rotation ticks, each row followed by its count of ticks
The counts run from 0 to 93.
-2.232  1.430 -1.278  1.160 -0.509 -0.753 -0.309  0.310  3.469 -3.777  3.894
17
-2.939  1.187  3.698  2.182 -1.421  1.206 -0.786  0.379  0.971  3.354  2.537
28
 0.114 -1.323  0.177 -1.807  2.814  1.394  2.822  2.953 -3.566  1.944 -1.451
92
-1.564 -0.100 -1.368 -0.263  4.126 -0.604  0.369 -5.114 -0.782  1.143 -1.113
77
 0.737  0.025  1.836  1.339 -3.630  2.722 -1.506  0.175 -2.415  0.374  4.421
6
-0.298 -0.576  1.049 -2.454  3.489  0.564  2.753  3.652 -1.996  1.861 -1.887
90
-1.374 -0.006 -4.313  2.102  2.105 -0.204 -2.159  2.444  0.810 -0.014  3.781
40
 0.395 -0.428  1.507 -2.877  4.315 -0.861  2.814  3.100 -0.319  1.743 -2.071
88
-2.363 -0.453 -2.635  0.100  3.404  0.603 -0.020 -4.674 -1.870  1.805 -1.017
75
-0.229 -0.329  0.883 -2.729  4.120 -0.158  3.011  3.582 -1.397  1.838 -1.904
89
-4.428  1.785  3.382  2.305 -1.753  1.074 -0.417  0.642  1.600  2.235  1.823
26
-1.490  0.017 -0.595 -0.602  4.190 -0.966  0.092 -5.114  0.009  1.356 -0.741
78
 1.065 -0.168  1.362  1.745 -3.301  2.053 -1.804 -0.312 -2.206 -0.191  4.637
7
-4.155  1.589  0.849  2.031  1.935 -0.387 -0.915 -3.433  1.574  3.219  0.067
52
 1.447 -0.352  0.208  2.174 -2.737  1.960 -2.535 -0.699 -2.110 -0.593  5.227
8
-3.832  1.515  3.850  2.436 -1.606  1.275 -0.557  0.319  0.953  3.160  2.255
27
-0.238  0.546  1.365 -2.604  5.395 -2.231  1.562 -0.269  1.659  1.331 -1.240
84
 0.488  0.466  1.322  0.172  4.475 -1.936 -1.172  1.084  1.208  4.538  1.344
59
-1.347  0.790  3.568  2.619 -1.012  0.990 -1.830  0.463  0.554  4.069  3.391
30
-0.970  0.064 -4.215  0.622  3.957  0.988 -0.122  3.303 -2.355  1.925 -0.122
67
-0.181  0.238  1.096 -1.950  5.265 -2.632  0.911 -2.712  1.442  1.052 -1.064
82
-1.384  1.140 -1.747  1.047 -0.430 -0.311 -0.868 -0.096  3.250 -4.344  4.283
16
 1.023  0.292 -0.044 -0.010  4.524 -1.755 -1.345  3.134  0.255  4.111  1.273
61
-1.294  2.000  3.752  0.361 -3.461  2.184  1.418  3.589 -0.876 -0.400  1.988
0
-0.108 -0.099  0.700 -1.764  5.027 -2.166  0.683 -3.719  1.330  1.461 -0.970
81
-0.088  0.734 -1.834  1.126 -0.897 -0.460 -1.535 -0.743  1.951 -3.699  5.029
14
-4.286  2.153 -0.273  1.185 -1.319 -0.066  0.465  0.816  3.738 -2.665  1.697
20
-2.367  0.411 -4.761  1.802  1.871  0.500 -1.376  1.914  0.961 -0.729  2.430
42
 0.866  0.095  1.332  2.418  0.329  0.144 -3.046  1.239  0.546  3.379  4.417
33
-0.860  1.086  3.613  0.829 -3.639  2.350  0.452  2.693 -1.901  0.474  2.628
2
 0.224 -0.196  1.411 -2.856  4.703 -1.607  2.560  2.580  0.358  1.339 -1.654
87
 1.147 -0.174 -0.952  1.344 -1.755  0.937 -2.549 -1.369  0.197 -2.172  5.598
11
-2.127 -0.729 -2.110 -0.103  3.900  0.084  0.009 -5.020 -1.481  1.500 -1.252
76
-2.786 -0.780 -3.824  0.416  2.850  1.973  0.261 -1.867 -3.176  1.296 -1.278
72
-3.086  1.444  2.060  1.378  2.791 -1.026 -1.462 -2.387  1.156  4.335  0.137
54
-0.593  0.613 -1.739  1.150 -0.451 -0.196 -1.274 -0.429  2.538 -3.871  4.790
15
 1.384 -0.354 -0.153  1.856 -1.898  1.154 -2.425 -1.179 -0.485 -1.629  6.027
10
-0.617 -0.221 -3.360  0.079  4.067  0.739 -0.252  4.220 -1.841  2.180  0.212
66
 0.349  0.282  2.371  2.486 -0.098  0.680 -2.677  0.771  0.445  3.733  4.275
32
-2.769 -0.669 -3.738  0.545  3.224  1.852 -0.007 -3.070 -2.686  1.408 -1.180
73
-5.010  2.405  0.463  0.994 -1.191  0.056  0.424  1.028  3.265 -2.052  2.081
21
 0.109  0.095 -2.939  1.837  1.849 -0.102 -2.821  2.473  0.680  1.282  4.517
38
 0.203 -0.692  0.396 -2.307  3.184  0.944  2.739  3.471 -2.696  2.157 -1.842
91
 0.142  0.327  1.433 -2.758  5.273 -2.453  2.008  0.398  1.356  1.668 -1.305
85
 0.605 -0.234 -2.066  2.427  1.756 -0.371 -2.814  2.360  0.555  1.210  4.905
37
 0.728  0.042 -1.743  1.225 -1.211 -0.427 -2.113 -0.849  1.266 -3.374  5.440
13
-3.755  0.854 -5.169  2.057  1.642  0.579 -1.034  1.496  1.059 -0.553  1.759
43
 0.024  0.190 -2.789  0.320  4.216  0.126 -0.560  4.236 -1.242  2.382  0.807
65
-5.479  1.233 -3.603  2.256  1.513  0.891 -0.448 -0.644  1.288  0.198  0.518
46
-2.191  1.289  2.059  1.231  3.117 -1.403 -1.339 -1.870  1.660  4.617  0.734
55
-1.188  0.115  0.101 -0.629  4.461 -1.500  0.327 -4.897  0.200  1.002 -0.810
79
-3.114  1.742 -1.095  1.457 -0.746 -0.313  0.226  0.526  3.873 -3.750  3.385
18
-4.822  2.342  2.661  2.112 -1.543  0.819  0.554  0.675  2.371  0.595  1.434
24
-2.094  0.810  3.489  2.802 -0.865  0.934 -1.508  0.353  0.845  3.697  3.094
29
-1.727 -0.290 -4.318  0.582  3.408  1.153  0.438  2.533 -2.291  1.550 -0.373
68
-4.240  0.879 -4.633  1.983  1.789  0.592 -0.854  1.293  0.823 -0.638  1.469
44
-1.689  0.496 -4.700  2.331  2.161  0.080 -1.906  2.184  0.874 -0.939  3.173
41
 0.672  0.321 -0.429  0.388  4.734 -0.935 -1.147  3.701 -0.145  3.422  1.609
62
-4.798  1.250 -4.395  2.488  1.487  0.707 -0.334  0.242  0.657 -0.321  0.998
45
 1.303 -0.590  0.021  1.726 -2.411  1.543 -2.070 -0.845 -1.754 -1.041  5.566
9
 0.524  0.642 -1.717 -0.053  4.573 -0.811 -0.480  3.932 -0.221  2.840  1.275
63
 0.176  0.246  1.334 -2.641  5.646 -2.513  1.152 -1.206  1.709  1.592 -0.907
83
 0.923 -0.302  0.283  2.545  0.709  0.316 -3.015  1.600  0.398  3.225  4.757
34
-0.671  0.768  2.184  0.574  3.967 -1.591 -1.471 -0.553  1.466  4.376  1.436
57
 1.035 -0.123 -1.476  1.326 -1.060  0.341 -1.829 -0.959  0.647 -3.243  5.699
12
-0.683  0.127 -0.061 -1.317  4.923 -2.086  0.881 -4.289  0.541  1.249 -0.849
80
-2.373 -0.457 -4.394  0.873  2.810  1.974  0.049  0.547 -3.157  1.482 -0.419
70
-5.008  1.916  2.764  2.075 -1.606  1.149  0.048  1.053  2.063  1.664  1.702
25
 0.794  0.798  0.874  0.168  4.509 -1.702 -1.324  1.983  0.871  4.345  1.441
60
 1.006 -0.476 -1.290  2.646  1.226 -0.489 -3.036  1.989  0.730  1.657  5.043
36
-1.094  1.626  3.827  0.294 -3.311  2.035  0.395  2.878 -1.185  0.102  2.174
1
-5.331  1.403 -0.862  2.086  1.066  0.514 -0.486 -2.053  1.298  1.710 -0.418
49
